In the data rows, 50 means zero.
How far apart are the two rows of each pair, measured in a hidden way? 0 means very close, and 40 very far. Two or three weighted sums of its numbers give each row a place; it is the straight-line distance between the places.
[47. 47. 60. 39. 52. 32. 53. 64. 60. 59. 45. 72. 35. 54. 48. 40.]
[38. 50. 59. 50. 60. 44. 50. 49. 58. 55. 36. 69. 41. 58. 48. 47.] ~ 16
[46. 43. 52. 37. 52. 42. 52. 64. 54. 55. 31. 58. 40. 52. 45. 55.]
[37. 37. 52. 36. 58. 30. 52. 47. 60. 56. 28. 63. 45. 59. 43. 52.] ~ 8
[59. 56. 59. 59. 50. 60. 46. 50. 49. 53. 46. 53. 50. 48. 66. 55.]
[64. 48. 49. 37. 50. 53. 49. 43. 59. 40. 39. 38. 49. 44. 52. 53.] ~ 6
[47. 53. 53. 50. 54. 48. 50. 51. 41. 42. 52. 39. 62. 38. 55. 59.]
[58. 36. 42. 54. 43. 60. 52. 42. 46. 39. 50. 39. 50. 37. 31. 62.] ~ 18
[49. 50. 57. 47. 65. 35. 51. 58. 63. 55. 33. 57. 25. 66. 51. 51.]
[42. 52. 54. 48. 56. 45. 52. 60. 54. 69. 42. 54. 36. 62. 47. 55.] ~ 19
[51. 61. 64. 80. 32. 53. 43. 76. 51. 53. 70. 64. 42. 61. 72. 54.]
[35. 45. 23. 35. 42. 47. 47. 38. 42. 48. 74. 57. 69. 48. 52. 36.] ~ 17
[43. 42. 31. 21. 56. 32. 52. 46. 49. 55. 40. 53. 49. 72. 54. 50.]
[38. 50. 60. 52. 54. 39. 53. 61. 62. 66. 43. 62. 40. 57. 45. 48.] ~ 20
[34. 50. 61. 52. 57. 40. 53. 55. 51. 57. 37. 71. 37. 71. 49. 37.]
[52. 53. 31. 55. 58. 57. 42. 38. 26. 49. 63. 48. 72. 59. 60. 48.] ~ 18
[54. 42. 40. 52. 49. 62. 50. 32. 49. 34. 45. 42. 63. 36. 42. 55.]
[51. 48. 63. 72. 45. 55. 50. 54. 53. 52. 57. 66. 51. 59. 69. 50.] ~ 16
[54. 37. 56. 50. 34. 53. 50. 41. 44. 37. 62. 35. 53. 42. 46. 67.]
[45. 52. 55. 58. 57. 45. 48. 59. 54. 69. 44. 55. 37. 61. 46. 42.] ~ 30
[54. 48. 54. 48. 52. 50. 49. 56. 53. 45. 46. 50. 40. 41. 42. 47.]
[44. 46. 63. 46. 51. 33. 57. 66. 69. 64. 41. 69. 35. 56. 50. 42.] ~ 7
[49. 56. 43. 67. 52. 67. 42. 28. 23. 51. 65. 60. 76. 64. 73. 37.]
[53. 34. 48. 48. 48. 54. 47. 39. 52. 38. 44. 41. 54. 47. 35. 52.] ~ 9
[50. 58. 40. 70. 48. 42. 46. 45. 39. 59. 58. 45. 72. 64. 62. 35.]
[63. 46. 39. 43. 45. 54. 53. 43. 44. 37. 55. 29. 53. 34. 38. 64.] ~ 38
[41. 59. 52. 43. 54. 39. 50. 66. 47. 71. 59. 64. 49. 54. 49. 48.]
[48. 41. 52. 50. 43. 53. 53. 50. 47. 43. 41. 44. 51. 35. 40. 55.] ~ 12
[62. 59. 57. 64. 38. 64. 54. 64. 51. 41. 44. 40. 50. 43. 49. 64.]
[53. 44. 34. 35. 45. 53. 52. 46. 47. 38. 54. 28. 62. 30. 36. 61.] ~ 17
[52. 64. 58. 67. 47. 69. 42. 61. 40. 59. 63. 68. 47. 56. 68. 44.]
[46. 55. 45. 49. 52. 51. 48. 48. 51. 46. 50. 38. 55. 39. 39. 53.] ~ 32
[56. 85. 69. 49. 26. 45. 58. 53. 43. 60. 54. 51. 42. 57. 61. 50.]
[29. 44. 28. 31. 53. 35. 55. 32. 32. 59. 45. 52. 62. 58. 37. 49.] ~ 27
[38. 60. 57. 52. 59. 47. 49. 55. 57. 60. 40. 57. 43. 58. 50. 53.]
[46. 41. 59. 57. 50. 54. 51. 50. 56. 48. 34. 49. 45. 51. 45. 47.] ~ 9
[56. 42. 49. 48. 44. 59. 47. 53. 44. 32. 48. 38. 56. 39. 38. 47.]
[38. 50. 42. 34. 64. 38. 50. 50. 61. 62. 42. 55. 42. 58. 44. 51.] ~ 15
[55. 49. 54. 55. 47. 57. 43. 39. 52. 28. 46. 36. 55. 31. 37. 51.]
[57. 45. 55. 48. 38. 57. 49. 60. 49. 51. 67. 53. 52. 57. 52. 33.] ~ 17
[65. 59. 62. 56. 46. 58. 44. 66. 49. 54. 47. 57. 38. 55. 61. 50.]
[58. 61. 61. 66. 41. 52. 49. 68. 65. 41. 52. 56. 30. 56. 62. 47.] ~ 8
[50. 54. 47. 64. 50. 60. 47. 53. 40. 56. 60. 56. 57. 59. 61. 41.]
[47. 51. 59. 50. 53. 43. 51. 61. 66. 58. 40. 52. 35. 49. 47. 46.] ~ 2
[66. 47. 42. 48. 35. 65. 50. 45. 52. 41. 59. 31. 55. 32. 36. 54.]
[43. 53. 40. 38. 60. 35. 56. 34. 43. 59. 70. 55. 52. 59. 45. 55.] ~ 18
[40. 57. 58. 47. 51. 42. 53. 55. 53. 68. 50. 64. 42. 60. 53. 50.]
[39. 46. 57. 36. 59. 36. 52. 64. 60. 49. 36. 59. 37. 60. 51. 53.] ~ 7
[52. 48. 49. 65. 52. 46. 45. 53. 38. 59. 51. 55. 40. 56. 57. 41.]
[60. 48. 46. 55. 45. 66. 50. 46. 43. 38. 59. 35. 56. 29. 38. 53.] ~ 29
[59. 58. 72. 67. 48. 55. 46. 61. 53. 53. 54. 58. 43. 57. 73. 49.]
[53. 52. 57. 48. 53. 60. 60. 53. 49. 56. 57. 52. 35. 59. 64. 47.] ~ 4
[39. 57. 44. 38. 58. 39. 54. 44. 43. 61. 47. 57. 54. 61. 47. 47.]
[36. 54. 50. 45. 56. 41. 53. 39. 47. 53. 61. 61. 57. 57. 50. 48.] ~ 19
[55. 56. 56. 66. 47. 52. 53. 62. 48. 60. 51. 57. 52. 60. 67. 46.]
[47. 54. 51. 55. 44. 50. 50. 55. 52. 58. 53. 57. 48. 52. 63. 47.] ~ 5
[53. 53. 61. 68. 35. 52. 49. 66. 48. 58. 55. 53. 43. 46. 60. 58.]
[40. 57. 58. 54. 60. 36. 53. 55. 64. 66. 42. 63. 35. 58. 50. 46.] ~ 15
[35. 48. 24. 27. 61. 28. 46. 24. 50. 47. 55. 58. 68. 54. 47. 49.]
[53. 56. 58. 58. 47. 51. 52. 55. 48. 40. 51. 42. 49. 39. 56. 56.] ~ 23
[62. 54. 42. 46. 36. 56. 53. 38. 56. 35. 47. 27. 57. 40. 46. 60.]
[39. 63. 58. 51. 61. 36. 54. 54. 56. 59. 33. 59. 34. 58. 53. 41.] ~ 21
[40. 44. 46. 32. 70. 41. 51. 34. 43. 53. 48. 59. 54. 62. 50. 50.]
[68. 47. 49. 60. 50. 74. 48. 44. 48. 44. 39. 34. 37. 45. 39. 49.] ~ 9
[41. 46. 47. 39. 56. 33. 54. 49. 54. 56. 57. 54. 52. 61. 42. 45.]
[53. 45. 39. 47. 50. 59. 46. 31. 45. 34. 40. 35. 60. 41. 41. 51.] ~ 11
[39. 61. 34. 37. 65. 40. 52. 40. 34. 54. 52. 60. 55. 53. 46. 43.]
[38. 47. 32. 37. 65. 36. 51. 34. 44. 46. 67. 47. 63. 54. 48. 52.] ~ 26
[43. 53. 48. 43. 56. 42. 50. 47. 58. 68. 52. 59. 50. 60. 48. 43.]
[46. 46. 63. 45. 48. 38. 51. 62. 68. 55. 41. 61. 32. 62. 51. 48.] ~ 14
[41. 61. 35. 37. 59. 38. 49. 36. 38. 50. 55. 53. 58. 58. 40. 51.]
[50. 52. 49. 47. 50. 57. 52. 62. 57. 48. 36. 58. 49. 44. 43. 47.] ~ 23
[53. 61. 63. 71. 43. 48. 51. 56. 57. 54. 51. 56. 45. 53. 65. 52.]
[31. 47. 42. 39. 61. 46. 54. 29. 30. 48. 57. 57. 63. 56. 48. 38.] ~ 9
[54. 58. 66. 68. 41. 54. 53. 68. 52. 48. 62. 50. 44. 49. 60. 59.]
[58. 47. 45. 43. 37. 58. 50. 39. 43. 40. 52. 36. 59. 35. 38. 51.] ~ 13
[50. 58. 35. 47. 64. 46. 47. 53. 29. 53. 62. 51. 67. 55. 42. 46.]
[58. 47. 40. 50. 47. 70. 49. 35. 44. 34. 45. 38. 65. 32. 41. 53.] ~ 20
[36. 50. 47. 39. 61. 45. 53. 47. 49. 57. 56. 55. 46. 61. 48. 47.]
[55. 46. 56. 62. 48. 54. 47. 54. 55. 60. 50. 55. 42. 59. 62. 46.] ~ 2
[51. 43. 44. 62. 45. 61. 50. 45. 48. 36. 63. 34. 55. 39. 36. 54.]
[56. 51. 38. 44. 40. 66. 52. 41. 44. 31. 54. 25. 57. 30. 37. 61.] ~ 7
[61. 55. 39. 41. 57. 62. 50. 42. 52. 32. 37. 44. 55. 39. 40. 50.]
[52. 58. 40. 48. 33. 53. 45. 47. 31. 60. 64. 48. 61. 61. 57. 40.] ~ 14
[51. 51. 44. 49. 53. 44. 51. 47. 58. 51. 39. 39. 47. 41. 42. 65.]
[48. 53. 48. 56. 60. 55. 45. 56. 53. 49. 52. 64. 48. 63. 62. 51.] ~ 24
[58. 53. 55. 47. 44. 48. 46. 58. 56. 47. 47. 42. 56. 44. 54. 60.]
[51. 56. 62. 52. 48. 50. 52. 71. 53. 51. 51. 54. 50. 58. 63. 56.] ~ 9
[36. 63. 55. 48. 63. 37. 55. 53. 57. 67. 53. 57. 42. 57. 48. 53.]
[53. 40. 52. 56. 51. 52. 50. 44. 56. 38. 46. 39. 50. 43. 36. 51.] ~ 9
[49. 47. 39. 47. 61. 48. 48. 45. 51. 41. 41. 44. 49. 34. 41. 58.]
[54. 49. 35. 41. 47. 67. 51. 41. 41. 36. 60. 35. 62. 33. 35. 55.] ~ 8
[60. 38. 40. 48. 42. 66. 49. 36. 47. 35. 48. 34. 59. 32. 36. 50.]
[61. 55. 56. 49. 45. 62. 56. 57. 49. 37. 61. 36. 45. 45. 52. 57.] ~ 15
[56. 40. 46. 52. 52. 50. 49. 45. 42. 48. 41. 47. 40. 43. 35. 55.]
[61. 47. 76. 62. 48. 45. 53. 48. 62. 36. 56. 49. 40. 44. 50. 57.] ~ 25
[54. 39. 33. 48. 45. 65. 43. 37. 36. 52. 76. 52. 68. 54. 61. 37.]
[46. 50. 36. 52. 47. 59. 47. 34. 23. 49. 71. 44. 68. 59. 57. 41.] ~ 19
[37. 37. 49. 44. 36. 59. 48. 50. 58. 52. 53. 52. 57. 35. 37. 51.]
[49. 38. 57. 51. 58. 37. 52. 61. 62. 51. 40. 56. 40. 43. 41. 49.] ~ 25
[43. 59. 42. 63. 47. 56. 43. 42. 30. 52. 75. 55. 66. 55. 60. 39.]
[64. 46. 36. 43. 55. 82. 52. 40. 45. 25. 45. 38. 65. 34. 41. 52.] ~ 17
[51. 50. 54. 45. 48. 45. 50. 54. 70. 52. 34. 54. 34. 50. 46. 49.]
[32. 40. 26. 28. 62. 17. 56. 50. 29. 54. 64. 58. 47. 57. 32. 55.] ~ 16
[60. 37. 47. 44. 42. 56. 51. 36. 48. 30. 57. 26. 51. 41. 42. 63.]
[67. 44. 47. 58. 36. 61. 53. 47. 48. 34. 50. 31. 59. 34. 46. 57.] ~ 14
[35. 46. 42. 30. 52. 35. 50. 42. 60. 58. 51. 53. 50. 59. 42. 51.]
[40. 54. 36. 41. 63. 41. 50. 35. 49. 59. 52. 53. 56. 56. 47. 49.] ~ 5
[57. 47. 58. 69. 47. 55. 48. 58. 49. 69. 60. 52. 62. 56. 66. 48.]
[55. 60. 67. 65. 28. 45. 51. 56. 64. 70. 58. 58. 43. 46. 66. 52.] ~ 15
[51. 54. 56. 54. 54. 49. 52. 57. 52. 55. 56. 61. 52. 64. 62. 48.]
[51. 29. 42. 44. 53. 60. 52. 40. 54. 35. 45. 30. 49. 47. 42. 51.] ~ 20
[57. 56. 48. 65. 37. 51. 48. 49. 55. 60. 56. 59. 52. 56. 60. 48.]
[46. 56. 50. 37. 57. 40. 53. 51. 60. 64. 48. 55. 40. 62. 49. 48.] ~ 8
[43. 48. 58. 48. 57. 44. 49. 47. 66. 56. 25. 49. 34. 46. 51. 55.]
[60. 48. 44. 50. 45. 61. 54. 41. 47. 33. 61. 33. 67. 35. 40. 49.] ~ 14
[49. 41. 55. 48. 50. 43. 49. 59. 58. 53. 44. 51. 44. 45. 42. 51.]
[50. 46. 56. 50. 57. 45. 51. 57. 58. 46. 35. 51. 41. 45. 51. 49.] ~ 3
[53. 51. 49. 55. 42. 56. 53. 41. 51. 42. 47. 35. 52. 46. 59. 52.]
[45. 38. 39. 40. 60. 46. 52. 48. 44. 50. 51. 57. 54. 58. 41. 49.] ~ 21
[60. 41. 64. 54. 48. 59. 57. 62. 65. 36. 41. 51. 53. 55. 40. 53.]
[53. 58. 65. 55. 48. 47. 51. 66. 50. 49. 47. 41. 37. 48. 62. 38.] ~ 7
[47. 50. 63. 54. 48. 31. 51. 67. 64. 66. 45. 59. 35. 57. 49. 52.]
[47. 52. 48. 54. 41. 59. 46. 42. 54. 35. 49. 48. 48. 38. 41. 55.] ~ 7
[50. 61. 52. 56. 49. 56. 47. 54. 44. 59. 56. 56. 50. 59. 65. 44.]
[47. 45. 40. 38. 65. 37. 52. 35. 50. 56. 49. 55. 53. 62. 45. 40.] ~ 8
[58. 46. 48. 62. 46. 57. 46. 48. 39. 61. 64. 47. 59. 69. 66. 40.]
[53. 43. 43. 49. 50. 63. 48. 46. 42. 47. 59. 55. 57. 65. 62. 41.] ~ 11
[62. 58. 58. 63. 50. 47. 48. 63. 53. 55. 46. 53. 45. 58. 66. 53.]
[61. 52. 51. 46. 63. 63. 49. 57. 45. 33. 33. 44. 37. 48. 38. 57.] ~ 17
[43. 46. 51. 43. 54. 43. 53. 62. 56. 62. 34. 60. 36. 58. 46. 52.]
[40. 49. 60. 38. 50. 30. 52. 53. 64. 67. 35. 67. 35. 54. 46. 46.] ~ 5
[56. 58. 52. 60. 41. 54. 51. 65. 56. 60. 61. 60. 54. 53. 59. 45.]
[52. 42. 29. 53. 47. 53. 38. 36. 37. 52. 64. 51. 65. 58. 56. 41.] ~ 9
[57. 46. 42. 47. 50. 61. 53. 40. 47. 36. 43. 36. 55. 35. 39. 59.]
[53. 46. 49. 52. 46. 65. 51. 35. 40. 40. 43. 31. 57. 39. 35. 51.] ~ 5
[52. 55. 52. 69. 45. 59. 46. 53. 43. 55. 55. 64. 44. 58. 67. 40.]
[44. 53. 57. 59. 49. 49. 48. 63. 49. 57. 54. 57. 54. 58. 63. 57.] ~ 25
[58. 57. 69. 66. 46. 55. 57. 62. 53. 56. 52. 45. 35. 44. 65. 55.]
[53. 45. 40. 47. 41. 56. 54. 46. 42. 42. 58. 34. 57. 28. 39. 54.] ~ 13
[40. 44. 62. 53. 54. 34. 55. 67. 69. 62. 33. 68. 41. 50. 45. 51.]
[42. 52. 46. 39. 58. 40. 54. 53. 55. 66. 43. 59. 51. 63. 50. 41.] ~ 15
[59. 50. 39. 46. 38. 57. 52. 49. 48. 37. 50. 34. 50. 42. 46. 62.]
[54. 53. 33. 54. 49. 59. 44. 37. 43. 56. 63. 56. 68. 56. 61. 35.] ~ 3
[49. 47. 51. 43. 43. 54. 46. 44. 55. 49. 41. 50. 56. 38. 45. 50.]
[41. 51. 45. 44. 57. 42. 51. 50. 56. 61. 44. 56. 47. 58. 44. 48.] ~ 15
[60. 55. 42. 52. 48. 64. 54. 41. 45. 40. 49. 33. 56. 33. 43. 61.]
[56. 42. 38. 46. 38. 57. 48. 34. 53. 33. 53. 34. 58. 33. 38. 55.] ~ 1
[58. 54. 58. 62. 49. 54. 49. 69. 53. 47. 56. 39. 52. 45. 58. 56.]
[48. 60. 49. 51. 51. 47. 51. 59. 63. 44. 31. 54. 49. 37. 38. 46.] ~ 29
[48. 44. 47. 31. 64. 42. 54. 48. 59. 59. 38. 65. 46. 61. 43. 44.]
[53. 55. 65. 68. 56. 57. 48. 48. 50. 49. 49. 55. 47. 59. 71. 45.] ~ 12
[35. 58. 34. 32. 75. 23. 50. 44. 48. 66. 54. 44. 50. 60. 42. 60.]
[41. 51. 29. 30. 65. 38. 53. 43. 35. 53. 59. 54. 51. 56. 43. 45.] ~ 23
[44. 41. 60. 43. 60. 37. 54. 62. 65. 58. 23. 58. 33. 58. 42. 49.]
[60. 49. 39. 42. 51. 57. 50. 39. 43. 32. 46. 37. 64. 33. 39. 67.] ~ 12
[71. 56. 35. 47. 51. 62. 50. 27. 57. 29. 55. 35. 57. 29. 43. 63.]
[48. 46. 61. 48. 52. 44. 50. 63. 57. 53. 45. 62. 31. 58. 53. 41.] ~ 18
[50. 51. 38. 58. 40. 56. 44. 42. 43. 55. 64. 52. 63. 61. 59. 45.]
[40. 57. 42. 47. 55. 41. 48. 54. 50. 67. 46. 54. 50. 56. 46. 42.] ~ 8
[52. 44. 51. 46. 46. 51. 51. 62. 63. 51. 54. 49. 42. 34. 34. 57.]
[41. 50. 41. 39. 63. 43. 53. 41. 43. 56. 43. 53. 51. 59. 42. 46.] ~ 32
[59. 46. 42. 50. 44. 59. 54. 39. 38. 36. 56. 30. 52. 36. 40. 57.]
[58. 53. 45. 52. 45. 53. 52. 38. 46. 45. 57. 34. 60. 30. 39. 62.] ~ 12
[52. 55. 59. 56. 44. 53. 45. 61. 39. 61. 65. 57. 45. 61. 64. 36.]
[49. 57. 55. 66. 54. 60. 46. 43. 36. 54. 54. 60. 60. 68. 71. 42.] ~ 17
[36. 60. 76. 71. 45. 45. 52. 80. 62. 69. 64. 66. 43. 44. 48. 53.]
[42. 41. 58. 42. 54. 33. 49. 62. 68. 63. 34. 60. 29. 60. 44. 50.] ~ 31
[49. 65. 58. 75. 34. 59. 43. 59. 38. 68. 84. 60. 64. 59. 68. 46.]
[48. 57. 74. 68. 45. 44. 42. 56. 47. 55. 62. 57. 40. 59. 63. 42.] ~ 21
[46. 58. 42. 60. 47. 57. 46. 40. 50. 54. 68. 56. 62. 50. 61. 46.]
[52. 58. 54. 60. 48. 52. 51. 63. 53. 58. 49. 59. 40. 54. 63. 50.] ~ 15
[59. 49. 47. 46. 36. 56. 53. 41. 54. 41. 57. 44. 61. 32. 44. 57.]
[58. 43. 44. 54. 42. 61. 51. 41. 46. 40. 51. 29. 65. 36. 39. 53.] ~ 13
[60. 38. 57. 37. 63. 47. 54. 52. 55. 36. 30. 43. 39. 54. 56. 54.]
[57. 43. 54. 48. 51. 54. 54. 49. 57. 39. 42. 45. 52. 39. 36. 61.] ~ 14
[56. 59. 46. 64. 45. 58. 46. 48. 51. 66. 57. 62. 56. 67. 63. 39.]
[41. 45. 59. 45. 57. 38. 54. 74. 55. 57. 38. 62. 39. 58. 47. 39.] ~ 21
[53. 41. 43. 50. 48. 54. 51. 44. 53. 41. 44. 36. 45. 36. 38. 52.]
[53. 54. 66. 66. 47. 58. 51. 60. 54. 46. 53. 59. 42. 50. 67. 53.] ~ 18
[47. 36. 48. 30. 71. 40. 58. 30. 52. 58. 43. 51. 54. 65. 48. 43.]
[51. 48. 44. 56. 45. 59. 45. 40. 33. 56. 68. 54. 58. 65. 63. 34.] ~ 10
[39. 53. 58. 39. 53. 37. 54. 62. 73. 55. 41. 67. 36. 47. 48. 45.]
[60. 44. 47. 49. 46. 57. 49. 48. 48. 43. 48. 50. 37. 38. 37. 57.] ~ 20
[38. 48. 70. 45. 45. 41. 54. 61. 53. 50. 33. 63. 34. 54. 42. 48.]
[71. 45. 46. 64. 47. 58. 44. 41. 36. 37. 47. 44. 54. 33. 47. 64.] ~ 4
[59. 48. 66. 50. 41. 54. 51. 63. 62. 55. 48. 48. 43. 46. 62. 61.]
[56. 48. 45. 61. 54. 62. 43. 44. 36. 58. 64. 60. 64. 69. 66. 40.] ~ 22
[57. 45. 56. 50. 53. 55. 48. 59. 43. 46. 42. 50. 46. 61. 65. 53.]
[53. 65. 59. 52. 43. 52. 48. 63. 42. 52. 53. 46. 31. 48. 58. 50.] ~ 11
[56. 53. 45. 52. 57. 50. 54. 48. 55. 39. 45. 33. 51. 43. 52. 58.]
[50. 49. 38. 68. 47. 53. 45. 41. 41. 55. 71. 53. 67. 56. 59. 39.] ~ 7
[42. 56. 68. 62. 47. 41. 50. 69. 58. 72. 53. 68. 42. 54. 50. 52.]
[42. 45. 37. 33. 61. 29. 53. 41. 43. 63. 58. 49. 51. 54. 38. 51.] ~ 9
[56. 52. 51. 57. 55. 55. 57. 56. 53. 50. 33. 59. 35. 47. 36. 59.]
[64. 54. 68. 62. 62. 53. 52. 57. 43. 48. 51. 45. 39. 56. 63. 61.] ~ 25
[48. 63. 46. 64. 47. 64. 42. 43. 36. 50. 61. 53. 49. 61. 64. 40.]
[42. 41. 52. 35. 56. 30. 53. 53. 55. 60. 50. 58. 47. 63. 40. 48.] ~ 10
[40. 53. 38. 32. 63. 35. 54. 38. 46. 48. 48. 55. 49. 53. 48. 44.]
[58. 57. 57. 60. 50. 52. 48. 59. 48. 57. 54. 48. 43. 64. 65. 43.] ~ 3
[49. 40. 45. 37. 52. 51. 49. 43. 63. 42. 35. 44. 45. 37. 35. 56.]
[57. 48. 34. 49. 52. 51. 40. 47. 40. 54. 58. 50. 66. 59. 62. 42.] ~ 13
[50. 43. 49. 35. 52. 58. 52. 47. 54. 42. 46. 59. 44. 35. 41. 53.]
[52. 43. 35. 61. 40. 60. 42. 28. 31. 56. 75. 55. 61. 65. 61. 51.] ~ 25
[41. 57. 71. 58. 51. 44. 51. 57. 59. 53. 31. 67. 40. 56. 48. 45.]
[60. 51. 68. 62. 52. 52. 50. 66. 51. 55. 50. 44. 39. 60. 62. 58.] ~ 20
[42. 49. 67. 59. 50. 49. 47. 58. 67. 60. 40. 61. 44. 48. 50. 52.]
[58. 53. 42. 49. 44. 62. 51. 36. 39. 32. 54. 28. 60. 30. 39. 54.] ~ 8
[56. 58. 51. 65. 48. 54. 45. 54. 43. 61. 62. 58. 58. 61. 67. 45.]
[53. 52. 58. 56. 39. 52. 46. 55. 45. 50. 60. 37. 52. 38. 56. 55.] ~ 21
